In the data rows, zero lies at 4.5, halfway between 4 and 5.
Every row has a hidden score. In each pair, how much higher is the second row's than the first's? 20 means about the same, 40 much higher and 0 much lower. The score is a weighted sum of the row's numbers plus the product of two more (or one squared), each taken from its middle value.
[3 6 3 8 4 6 5 4 8 3]
[3 8 3 4 3 3 4 5 8 2] -> 17
[5 5 4 3 4 3 4 6 4 5]
[6 3 6 3 6 3 4 3 3 3] -> 22
[3 3 7 6 9 3 8 4 4 7]
[5 4 4 4 3 9 4 5 5 5] -> 39
[6 3 4 4 6 3 5 3 3 3]
[4 8 3 4 6 3 5 6 7 3] -> 20
[5 6 3 4 4 2 4 9 4 3]
[4 3 4 4 3 3 4 4 3 6] -> 22
[6 3 4 3 4 4 3 3 3 4]
[4 5 4 4 3 6 4 5 4 7] -> 23
[2 4 8 7 3 9 8 2 9 7]
[5 4 4 4 4 4 4 5 4 3] -> 21
[5 4 4 3 3 3 5 4 3 5]
[7 3 5 4 4 3 4 6 3 3] -> 14
[5 3 4 3 4 3 4 3 3 5]
[4 4 4 4 4 8 6 4 4 9] -> 34
[5 4 8 4 3 9 4 3 6 7]
[6 3 4 3 5 3 5 4 3 3] -> 14
[9 3 8 3 3 8 2 3 4 5]
[3 8 4 4 4 3 4 6 4 6] -> 26
[4 3 8 4 8 4 9 5 3 5]
[4 4 4 6 5 6 9 4 7 5] -> 17
[6 3 4 3 9 3 3 4 3 3]
[4 4 4 4 4 3 4 6 4 3] -> 28
[6 3 6 3 8 5 4 4 3 3]
[4 3 4 4 4 3 3 5 3 5] -> 16
[9 3 5 3 4 6 3 4 3 3]
[6 3 6 4 4 8 4 3 5 5] -> 25
[3 4 7 4 4 4 4 6 3 6]
[4 7 3 4 4 3 4 6 6 3] -> 20
[4 4 3 4 4 3 4 3 3 3]
[6 3 4 3 4 5 3 4 3 4] -> 22
[4 4 4 6 4 6 4 5 4 3]
[3 7 3 4 3 4 4 3 9 3] -> 3
[5 3 3 6 8 3 5 5 3 3]
[3 7 3 7 3 6 4 4 9 3] -> 23
[6 3 4 3 8 4 3 4 3 3]
[3 7 3 4 3 3 3 5 9 2] -> 17
[6 3 6 3 6 4 4 4 3 5]
[6 4 4 4 4 3 5 5 4 4] -> 20
[6 4 4 4 8 3 4 4 3 3]
[6 4 4 6 9 3 9 5 4 4] -> 22
[3 4 4 8 4 4 4 3 4 4]
[3 8 3 6 3 3 3 5 9 2] -> 14
[6 3 3 3 7 4 3 4 3 3]
[3 4 4 4 4 6 5 4 4 8] -> 15
[6 3 4 4 3 6 3 5 3 4]
[6 3 7 3 7 4 6 4 3 3] -> 20
[4 3 5 4 9 3 9 4 4 5]
[4 7 3 4 3 9 3 4 9 3] -> 33
[3 6 3 7 4 4 4 4 6 3]
[3 3 5 6 8 3 4 3 3 4] -> 20
[3 4 3 4 3 3 4 4 4 6]
[5 4 4 6 6 3 7 5 4 4] -> 26
[3 6 3 7 4 3 4 4 7 2]
[5 8 3 4 3 3 3 6 7 3] -> 20
[4 5 3 5 4 3 4 4 3 5]
[4 7 3 4 5 3 6 8 6 3] -> 25
[6 3 3 3 6 3 4 4 3 3]
[5 3 4 4 9 3 3 5 3 3] -> 15
[5 7 4 4 3 3 3 5 6 3]
[7 3 7 3 4 4 4 3 3 3] -> 24
[3 3 8 8 8 4 4 4 3 4]
[4 3 4 4 3 5 4 4 4 5] -> 37
[5 3 4 4 3 4 3 3 4 4]
[3 5 5 5 3 5 5 5 6 8] -> 14
[5 4 4 4 6 5 9 3 7 5]
[6 3 4 3 7 3 3 4 3 3] -> 21
[2 5 4 8 4 6 4 3 6 5]
[5 4 4 3 4 3 6 5 5 4] -> 20
[4 6 5 4 4 4 4 5 4 6]
[3 6 3 4 3 3 4 4 4 6] -> 8
[5 3 4 3 7 4 3 4 3 4]
[3 4 5 6 4 6 4 3 4 4] -> 27
[5 4 4 4 6 3 5 7 3 3]
[3 3 8 5 3 7 4 3 5 5] -> 28
[2 8 4 7 4 6 4 4 7 3]
[3 4 9 6 3 9 6 5 7 7] -> 17
[6 3 5 4 3 5 4 4 4 3]
[4 5 4 6 6 3 7 5 4 4] -> 15
[5 3 4 4 4 3 4 4 3 3]
[5 3 4 4 5 4 4 4 3 4] -> 18
[4 5 3 5 5 3 4 5 4 3]
[5 3 9 4 3 7 8 3 5 7] -> 31
[4 3 5 4 8 3 4 6 3 3]
[4 4 6 5 3 7 4 5 5 5] -> 22
[4 4 4 4 5 6 4 3 5 4]
[4 5 4 4 4 3 4 7 3 7] -> 10
[5 3 4 3 5 3 5 2 4 5]
[4 4 5 4 5 6 4 3 4 5] -> 34
[5 3 4 3 3 9 3 3 4 8]
[4 3 4 4 8 3 4 4 3 5] -> 10
[5 3 6 4 9 3 4 3 3 3]
[4 4 3 4 7 3 5 4 4 3] -> 25
[4 4 4 4 3 8 4 5 4 9]
[5 3 3 4 4 3 4 5 3 4] -> 16
[4 7 3 7 4 3 3 3 9 2]
[4 3 6 4 9 3 5 4 3 4] -> 29
[5 7 4 4 4 3 4 9 4 5]
[4 3 4 4 3 7 4 5 3 6] -> 30
[5 8 3 4 4 2 4 9 5 3]
[5 3 4 4 7 3 4 5 3 5] -> 16
[6 3 5 3 6 4 8 4 3 3]
[5 3 4 4 3 6 7 4 4 7] -> 14
[3 4 4 4 3 6 4 4 4 8]
[3 4 4 7 4 5 4 2 4 5] -> 22
[3 7 3 8 4 3 4 3 8 3]
[3 7 3 9 8 3 4 2 6 3] -> 21
[2 6 8 6 3 9 6 5 7 9]
[3 4 4 8 4 5 4 5 4 4] -> 5
[3 8 3 7 3 4 4 4 9 3]
[3 7 3 9 4 3 3 3 8 3] -> 13
[3 4 5 5 3 7 6 4 4 7]
[4 3 6 4 4 6 7 5 4 5] -> 23
[5 4 5 4 3 9 4 5 4 6]
[4 4 4 4 3 3 4 5 4 6] -> 2
[4 4 6 4 3 8 5 3 4 8]
[4 6 3 4 4 3 3 9 4 3] -> 6
[4 6 4 3 3 3 4 6 3 7]
[3 8 3 9 4 3 3 4 8 2] -> 7
[5 4 4 3 4 3 4 5 3 5]
[4 4 8 4 4 3 5 6 4 6] -> 16
[4 7 3 4 4 3 4 6 3 5]
[6 3 4 3 3 7 3 4 3 5] -> 22
[4 6 4 8 7 4 4 3 5 3]
[2 7 4 5 4 3 4 3 4 5] -> 18
[3 7 3 9 8 3 4 2 5 3]
[5 4 4 4 4 3 4 5 4 3] -> 27
[4 3 4 4 3 5 4 3 4 4]
[6 3 4 3 3 4 3 4 3 4] -> 14
[2 6 4 9 5 4 5 2 7 5]
[4 6 3 8 6 3 4 4 5 3] -> 22
[4 3 4 4 7 3 5 2 3 6]
[2 4 6 7 3 9 7 4 6 7] -> 39
[4 6 3 6 6 3 4 6 4 3]
[5 4 8 4 3 3 4 6 3 7] -> 19
[5 3 5 4 4 4 3 4 3 4]
[3 5 3 7 5 3 4 3 4 4] -> 14
[2 4 7 7 3 9 7 5 7 6]
[5 3 4 4 4 3 6 5 3 7] -> 7
[6 3 4 3 3 6 3 3 3 5]
[5 3 4 4 7 3 6 4 3 3] -> 19
[3 5 5 7 3 7 6 5 7 7]
[5 5 4 3 3 9 4 2 9 3] -> 31
[7 3 7 3 7 5 3 5 3 3]
[5 4 3 4 4 3 5 4 5 3] -> 28
[1 5 6 9 3 9 4 1 9 6]
[3 7 3 6 3 4 4 5 9 2] -> 19
[3 4 4 4 3 5 4 5 3 7]
[4 7 3 6 4 3 4 4 6 3] -> 17
[5 3 4 4 5 4 4 4 4 3]
[3 8 3 8 8 3 4 3 7 3] -> 7
[3 7 4 4 3 3 4 5 4 6]
[9 3 4 3 6 4 3 4 3 3] -> 14
[3 4 4 7 3 6 4 3 4 4]
[6 3 4 3 8 3 4 4 3 3] -> 11
